Named turns come first, each shown by rows before and after it. Which turns, in which order, take the first row of each pair that follows to the second? Write the first one first, as in the answered first pair.
turn j_850:
[-15  -6   0  -5  -9   1   5   7   2  -9  -1 -14   8   8  -3  -9  -9  -5
   6] |-> [-15  -4   0  -4   0  -2   5   3   3   8   1 -15  11  12 -10  -5  -1  -5
  -5]
[-15   0  12  16  -1  -1 -19   3   5  -1  -1  -1   8 -12  -7 -22 -16  -5
   7] |-> [-12   2  12  17   7  -2 -17   0   7  15  -2  -1   8  -7 -13 -20 -10  -4
  -1]
[ -4 -20 -13  -6  -8  12  -6   5  -5 -18   1 -16   3  12   6 -18  -9  -4
   6] |-> [ -8 -14 -11  -3   4   7  -6  -2   2   4   6 -22   8  23  -3 -19  -7  -1
  -6]
[  2  10  -6  -8  21  -9  10 -17   5   5   6   2  -6  -1  15   8  17   3
 -16] |-> [ 11   7  -3  -5  13  -5  12 -15   0  -4   2  10  -9  -9  16  14  22   1
 -12]
turn j_107:
[ -4   6  10  25  -7  -2 -12  -3  -4  12  -1  26   2 -31 -10   0  -2  -4
   0] |-> [-21   2  10  21  -5  -5 -16  -2   1  17   2  11   9 -21 -17 -10 -11  -4
   3]
[-12 -12  -4  -1 -10 -13  -2  10   2   8   4 -18  10  21  -6 -14   2   0
   8] |-> [24 -2 -7  5 -6 -7 12  0 -6  9  1  9 -5  4  5 13 24  5 -4]
[-11  -6  -2   0  -3   2  -4   7   0   0   4  -8   9   3  -9 -11  -7  -3
   5] |-> [11  2 -2  4  7  2  7 -4 -2 11  4  6  2 -3 -6  8 12  3 -6]
[ 14   4  -1  -1  12 -12  12   4   1   5   3 -21   7  17   4  -7   7 -10
  -3] |-> [ 24   1  -1   1   0  -6  14   8  -6 -18  -4  -7  -1   2  15  -2   8 -11
   5]
turn j_631:
[ -8   2   0  -9 -11  11  -1  15  -7  10   0  -3  13  -8  -5   3   3 -13
   4] |-> [  0   6  -3 -11  -1  10   6   8  -7  15   0  -1   9  -5  -1  11  12 -10
  -4]
[  0  -6   2  10 -14   0  -1  12  -4   7   0   3   6   4 -12  -3  -4  -3
   9] |-> [14  2 -2  5 -1  0 10  2 -3 12  1  6 -4  8 -4 10 11  1 -5]
[ 14   7   8 -27  12  -2  16 -13   4  -2  16  -2  -9   6   9   2   4   7
  -8] |-> [ -9  -6  13 -22  -7  -1  -1   3   4 -17  14  -5   3   1   3 -18 -19   0
  13]
Now pairs of rows:
(2 to 3 turns a pair)
[ -3   3  11   3  23  -3  -4 -13  -9  22   7  -3   6   5  -1  -2   7   4
  -4] |-> [-18  -4  11   0  14  -2 -13  -7  -9  11   6 -10  12   9   0 -16  -4   0
   5]	j_107 then j_107
[ -8   5   0  -2  -4 -11   4  13  -9  16  -5 -11  16  32 -15  -2  -2  11
   7] |-> [-10  -1   0  -1 -19  -6  -1  22 -15  -8  -8  -8  13  20  -7  -7 -11   6
  20]	j_107 then j_107
[ -6  -1   2  -2  -3   7  -5  27   2   3  -6  -5  13   2 -12 -17  -9  -2
  19] |-> [  7   0   2   1 -12  11  -3  25  -4 -10 -11   8   4 -11  -3  -7  -4  -1
  22]	j_107 then j_107
[ -2   8   3  -4   7  -7  -7 -14   5  12   0  -2  -1   3   1   5   5  11
  -5] |-> [ -9   4   1  -4  -1  -5 -14 -12   2  -8   1  -4  -2  -6   8   0  -5   8
   6]	j_107 then j_850
[  7   1  -2   4 -17   2  -3   4  -5 -17  -3   9  -3 -13   5   6  -1   1
   1] |-> [-11  -5  -3   1 -16  -1  -7  11   2 -12  -2  -7   8  -2  -3  -9 -12  -3
   2]	j_107 then j_107 then j_107
[-12  -7  -2  11 -11   1 -15  13  -1  -6   2   2   9 -11  -5  -7 -21  -7
  11] |-> [  2  10  -3   8  17  -3  -3  -8   6  28  10   2   2   2  -8   9   1   0
 -13]	j_850 then j_631
[  6   6  -4   3   8  -3   0  -9   6  -1   2  10  -4 -10   8   7   4  -1
  -6] |-> [-14  -1  -1  -3   4  -5  -8  -3   8  -7   3  -7   4  -2   3  -8 -10  -5
   0]	j_850 then j_107
[  5  -8   2  12 -14  15   7  12  -6  -4  12  26 -11  -4   9  15  16  -7
   2] |-> [  6  -4   2  13   1  10  12   7   1  20  16  20  -8   8   2  18  22  -3
 -11]	j_107 then j_107
[  3  -4  -1  14  10  -2 -13 -14   5   9  20  12   1 -18  -9  -1   2   0
 -11] |-> [ -7  -4   0  13  10  -4 -16 -13   8  10  20   7   5 -13 -12  -8  -1  -1
  -8]	j_107 then j_107
[  0   6  -1  -4   6   3  -4 -12  11 -24   5 -23  -6  -5   8 -16 -15   3
  -2] |-> [  7   4   4  11  -7   3 -10  -4   8 -26   1  -5  -4 -18   1 -13 -16  -1
   4]	j_850 then j_107 then j_631
[17  0 -4  1  8  5 11 -4 -8 -9 -1 -8 -5  3 16 16  6  6 -7] |-> [  9   3  -4  -1  16   3  11  -5  -4   5   2 -16  -1  16   7  11   7   7
 -12]	j_107 then j_107
[-12  -4   5   7  -2  -1 -10  11   7  10   0   2  11  -1 -14 -14 -13  -4
   3] |-> [  6  -3   4   9 -11   5  -3  11   0 -11  -6  18   1 -18  -2   0  -7  -5
   7]	j_850 then j_107 then j_850
[  6   0   3  11  -4  -3   5   6  -2  14   1  14   7   3 -11   5   7   1
  -4] |-> [ 4  1  0 -1  5 -4 11 -1  0 17  2  2  4 13 -6  7 12  3 -9]	j_850 then j_107 then j_631
[ 19  -1 -10  -2 -12   9   7  -1  -6 -26  -9   7 -11   1   8   8   5   0
   1] |-> [ -1   9  -9  -6  15  -3   0 -16  10  11   1 -14  -2  18  -3  -1   3   0
 -16]	j_850 then j_850 then j_850
[ 15  -3   1  16  -1  -1 -10  -2  -9  14  -1  14  -7  -8  -6  12  25   7
  -7] |-> [ 11   2   1  14   7  -3 -10  -7  -5  21   4  10  -6  -3  -6   9  25   8
 -11]	j_107 then j_850 then j_107
[ -3  -2  10  24 -16   5 -21  -1   1  -8   1  29   2 -18 -12  -4 -11 -11
   9] |-> [  4   0  13  27  -3   2 -12  -2   4  21   1  26   5  -4 -26   2  -1  -6
  -3]	j_107 then j_850
[ 11  -4 -10 -15  12   6  10   9  -2   3   4   7  -4  -2  12   6  15  -7
   0] |-> [  3  -4 -11 -16  16   3   8   8   2  14   7  -1   1   4   7   2  13  -7
  -5]	j_107 then j_107
[  2   2   3  11   1   3 -10   7  -1  -8   3  12   1 -19   6   4   2   4
  11] |-> [-3  5  2  4 20 -1 -6 -3  7 13  9 -5  2  2  1  3  8  8 -3]	j_107 then j_631
[ -2 -14  -1  -4 -14   5  -2  16 -12   2  -8  -3   5   6 -13  -1 -10  -4
  12] |-> [ 15  -3  -2  -3   0   4   8   2 -11  18  -4   5   0   7 -11  15   7   3
  -3]	j_850 then j_107
[  1   2   8  18 -11  -5  -9   6  -3  -4   0  16   7 -18  -7   3  -6  -2
  -3] |-> [  8  12   3   1  14  -9   6 -12   1  10   3  -1  -3   2   1   9  10   3
 -20]	j_107 then j_631
[  3   2  -4   0 -13   4  -6  -4  -3 -23  -3  18  -6 -32  17   5   9  -1
   5] |-> [ 16  12  -5   2   4   1   3 -16  -1   6   2  15  -5 -20  12  16  23   5
 -11]	j_107 then j_107
[-10  -4  -3 -15   3  -4   8  -1   5 -14  -4 -21   1  12  11  -2  -5   1
   4] |-> [ 11   2  -3 -10   6  -2  18  -8   1  -7  -5  -6  -8   6  15  14   9   5
  -4]	j_107 then j_850
[  7  -8  11  10 -17  11   1  15  -7   2  -3  10  -5   3 -18   0   4   2
  -5] |-> [ 13  -7   7   6 -17  10   3  11 -10  -7  -4  14 -11  -2 -11   6   7   2
  -4]	j_850 then j_107 then j_107
[ 1  3 -1 -9  7  1  8 -6  1 -8 -2 -6 -2  6 15  3  7  8  0] |-> [  1   0   1   4  -9   4  -1   4  -2 -14  -4   8   0  -9  11  -1   1   6
   9]	j_631 then j_107 then j_107
[ 16  14  -4   1  12   3   2 -10   3  -7  12   9 -11  -9  22  13  12   4
 -14] |-> [  4  14  -4  -1  22   0   0 -11  10  12  16  -7  -4   6  12   2   9   3
 -19]	j_107 then j_107
[ 21   6  -4  -1  10   1  15 -13   0  15   0  11 -10   0   5  18  15   7
 -11] |-> [ 15  -3  -3  -1 -12   6   6  -2  -7 -23  -6  17 -11 -16  17  11   1   0
   8]	j_107 then j_107 then j_107
[-22   6   3 -14   5  -3 -16  -9   3  -7   6 -16   4  -3  12 -17 -15 -11
   4] |-> [-20   2   4 -10  -3  -3 -15  -1  -1 -19   3 -12   4  -8  13 -16 -17 -10
  11]	j_107 then j_850 then j_107
[-17  12   9  16   1 -11 -24 -10  21  -2   8   3   5 -26  -5 -10  -9  -7
  -4] |-> [-16  19   7   9  17 -15 -16 -19  23   9  11  -5   3 -16  -3  -5  -2  -4
 -15]	j_631 then j_107 then j_107
[ -2  -8   3  -7 -12  -6   7   7  -6 -16  -6  -3  -4  -8  23  -8 -13   8
   0] |-> [-14  -9   4 -11  -2  -8   5   4   1   2  -2 -16   5   7  12 -17 -15   6
  -4]	j_107 then j_107 then j_107
[13 -6 -1 -1  5  7 10  4 -8  9 -5  4 -6 12 -5  9 14  3 -8] |-> [  5 -12   2   0 -12   8   2  15 -12 -10  -8   5  -3   4  -3   3   3  -2
   6]	j_850 then j_631
[  2   4   3  -5  14  -8  10 -15   2  -9   0  -7 -13  -3  14   4  15   2
   0] |-> [  9   8   5   6  13  -5   5 -14   2   0   0   7  -9 -11   7  10  18   4
  -1]	j_631 then j_850 then j_107
[ 12   5  -4   1  -3  -1  -2  -3  -3 -11  -1  15  -3 -18  16  10   5   0
   4] |-> [ 12  10  -4  -2  10  -1   1 -10   0  12   4  11   0  -6   7  12  11   5
  -8]	j_107 then j_107
